0: Array([59, 143, 118, 159, 176, 122, 151, 94, 95, 121, 153, 142, 187, 102, 140, 180, 94, 114, 91, 141, 143, 141,
       117, 126, 111, 130, 149, 120])
1: Array([119, 96, 131, 119, 103, 107, 113, 159, 121, 128, 79, 150, 162, 112, 82, 111, 172, 194, 108, 158, 124, 131,
       73, 77, 56, 91, 134, 201])
2: Array([111, 122, 136, 186, 127, 115, 139, 99, 81, 137, 113, 82, 89, 33, 91, 128, 111, 114, 171, 115, 174, 163,
       87, 93, 120, 107, 125, 118])
3: Array([112, 112, 98, 80, 76, 122, 163, 82, 110, 106, 113, 65, 155, 144, 82, 92, 95, 138, 158, 111, 98, 110,
       156, 210, 255, 131, 117, 168])
4: Array([144, 156, 162, 155, 135, 94, 100, 91, 128, 103, 116, 153, 67, 117, 148, 116, 120, 86, 112, 127, 128, 118,
       95, 79, 89, 122, 112, 90])
5: Array([119, 80, 112, 100, 89, 109, 167, 110, 148, 101, 142, 102, 195, 86, 54, 120, 145, 166, 142, 112, 111, 95,
       130, 190, 236, 117, 147, 169])
6: Array([247, 223, 105, 0, 26, 143, 85, 86, 255, 178, 133, 93, 207, 241, 12, 0, 185, 119, 239, 77, 133, 0,
       210, 226, 255, 189, 108, 243])
7: Array([135, 146, 93, 169, 130, 138, 104, 170, 202, 87, 189, 251, 172, 137, 122, 128, 149, 148, 169, 169, 160, 112,
       158, 116, 101, 94, 177, 85])
8: Array([150, 132, 131, 130, 100, 139, 104, 146, 95, 105, 113, 134, 101, 145, 106, 124, 106, 113, 142, 127, 133, 120,
       157, 147, 140, 115, 101, 99])
9: Array([61, 136, 181, 153, 102, 142, 165, 80, 87, 106, 119, 56, 132, 24, 46, 178, 90, 77, 127, 123, 184, 191,
       109, 89, 79, 137, 169, 169])
10: Array([156, 129, 135, 64, 165, 255, 120, 138, 116, 146, 137, 74, 98, 55, 174, 138, 135, 64, 192, 108, 156, 127,
       74, 171, 168, 120, 131, 164])
11: Array([88, 102, 115, 144, 131, 128, 121, 116, 153, 148, 152, 142, 157, 196, 112, 126, 74, 76, 147, 76, 117, 93,
       137, 114, 137, 143, 100, 99])
12: Array([128, 123, 106, 129, 94, 111, 171, 77, 145, 165, 90, 77, 121, 136, 183, 109, 71, 151, 181, 74, 89, 134,
       102, 187, 134, 142, 135, 152])

Array([187, 123, 127, 112, 71, 146, 104, 120, 175, 127, 146, 154, 123, 139, 109, 81, 169, 95, 139, 101, 175, 106,
       132, 176, 178, 139, 89, 140]) 8 11 5
Array([115, 122, 124, 106, 141, 103, 127, 104, 164, 166, 90, 109, 49, 86, 123, 253, 162, 71, 154, 155, 148, 124,
       255, 81, 175, 120, 125, 119]) 8 4 2
Array([150, 138, 125, 120, 157, 162, 123, 93, 112, 123, 185, 112, 110, 102, 137, 103, 117, 157, 118, 112, 158, 125,
       97, 131, 137, 109, 103, 135]) 8 4 2
Array([33, 119, 166, 173, 82, 154, 195, 51, 57, 107, 125, 35, 145, 0, 0, 205, 65, 53, 152, 77, 220, 220,
       61, 93, 72, 138, 175, 204]) 9 2 0
Array([175, 144, 113, 59, 120, 133, 108, 88, 119, 103, 106, 130, 139, 127, 207, 120, 131, 112, 110, 123, 155, 123,
       136, 160, 160, 115, 95, 109]) 8 4 12
Array([79, 131, 106, 113, 127, 96, 145, 112, 147, 80, 86, 114, 124, 157, 139, 103, 150, 160, 81, 146, 108, 121,
       107, 88, 70, 97, 171, 148]) 1 4 0
Array([119, 107, 127, 123, 91, 117, 174, 104, 87, 168, 165, 78, 74, 0, 102, 143, 77, 167, 211, 89, 255, 132,
       62, 130, 131, 81, 113, 112]) 2 9 8
Array([135, 142, 93, 96, 75, 115, 159, 167, 162, 146, 113, 149, 196, 171, 100, 88, 142, 255, 129, 153, 97, 110,
       113, 154, 111, 193, 104, 119]) 1 8 5
Array([255, 176, 111, 0, 0, 169, 152, 174, 245, 160, 148, 95, 147, 166, 28, 0, 214, 80, 243, 52, 212, 131,
       145, 249, 255, 221, 55, 252]) 6 3 5
Array([129, 126, 156, 168, 110, 149, 103, 129, 121, 139, 125, 173, 128, 129, 122, 187, 164, 127, 109, 152, 115, 173,
       138, 139, 150, 96, 118, 76]) 8 4 0
Array([83, 130, 89, 136, 232, 126, 169, 108, 102, 183, 124, 85, 135, 105, 139, 112, 196, 168, 144, 103, 48, 128,
       118, 126, 150, 103, 124, 105]) 0 12 2
Array([108, 111, 126, 133, 120, 117, 111, 147, 111, 116, 95, 152, 139, 126, 117, 110, 166, 180, 105, 145, 120, 129,
       88, 99, 103, 96, 126, 161]) 1 8 4
Array([122, 104, 97, 135, 86, 116, 177, 182, 165, 150, 102, 180, 207, 153, 114, 114, 143, 255, 106, 173, 94, 77,
       91, 122, 81, 214, 113, 103]) 1 7 8
Array([155, 108, 103, 136, 115, 105, 95, 155, 218, 99, 121, 183, 149, 91, 123, 150, 162, 141, 154, 156, 140, 89,
       145, 131, 104, 92, 112, 104]) 7 8 4
Array([136, 114, 191, 104, 179, 176, 126, 115, 189, 160, 134, 101, 104, 137, 148, 135, 136, 129, 72, 149, 79, 113,
       94, 114, 125, 185, 161, 101]) 4 8 11
Array([186, 143, 123, 93, 108, 114, 113, 127, 137, 120, 153, 48, 149, 158, 76, 52, 123, 142, 214, 137, 120, 93,
       117, 101, 133, 133, 141, 172]) 8 3 12
Array([231, 112, 96, 63, 83, 138, 108, 123, 121, 87, 156, 148, 64, 149, 180, 96, 136, 109, 207, 87, 130, 125,
       105, 181, 154, 119, 90, 116]) 8 12 10
Array([123, 111, 105, 191, 125, 120, 114, 171, 147, 141, 129, 160, 116, 108, 143, 139, 123, 111, 115, 139, 131, 113,
       213, 121, 115, 117, 126, 109]) 8 11 4
Array([59, 158, 122, 187, 194, 127, 155, 92, 107, 121, 174, 175, 220, 104, 146, 200, 95, 130, 95, 147, 78, 131,
       106, 135, 105, 113, 156, 122]) 0 11 4
Array([94, 93, 127, 185, 129, 127, 69, 139, 164, 172, 154, 195, 128, 219, 139, 139, 81, 70, 125, 93, 136, 93,
       134, 81, 68, 137, 90, 65]) 11 4 8
Array([156, 85, 75, 112, 93, 123, 106, 179, 179, 93, 100, 195, 163, 69, 78, 82, 160, 177, 98, 173, 137, 109,
       81, 156, 146, 94, 111, 208]) 1 5 8
Array([141, 142, 139, 143, 121, 100, 102, 117, 169, 96, 107, 157, 96, 109, 140, 115, 127, 117, 114, 139, 124, 102,
       107, 89, 93, 111, 118, 102]) 4 8 11
Array([246, 212, 152, 56, 88, 143, 116, 222, 179, 221, 141, 66, 135, 116, 128, 68, 200, 80, 210, 64, 161, 88,
       107, 170, 219, 159, 90, 255]) 10 6 3
Array([255, 120, 164, 172, 92, 104, 168, 155, 137, 240, 247, 255, 250, 68, 198, 149, 71, 120, 192, 105, 174, 94,
       173, 189, 116, 93, 93, 134]) 7 11 8
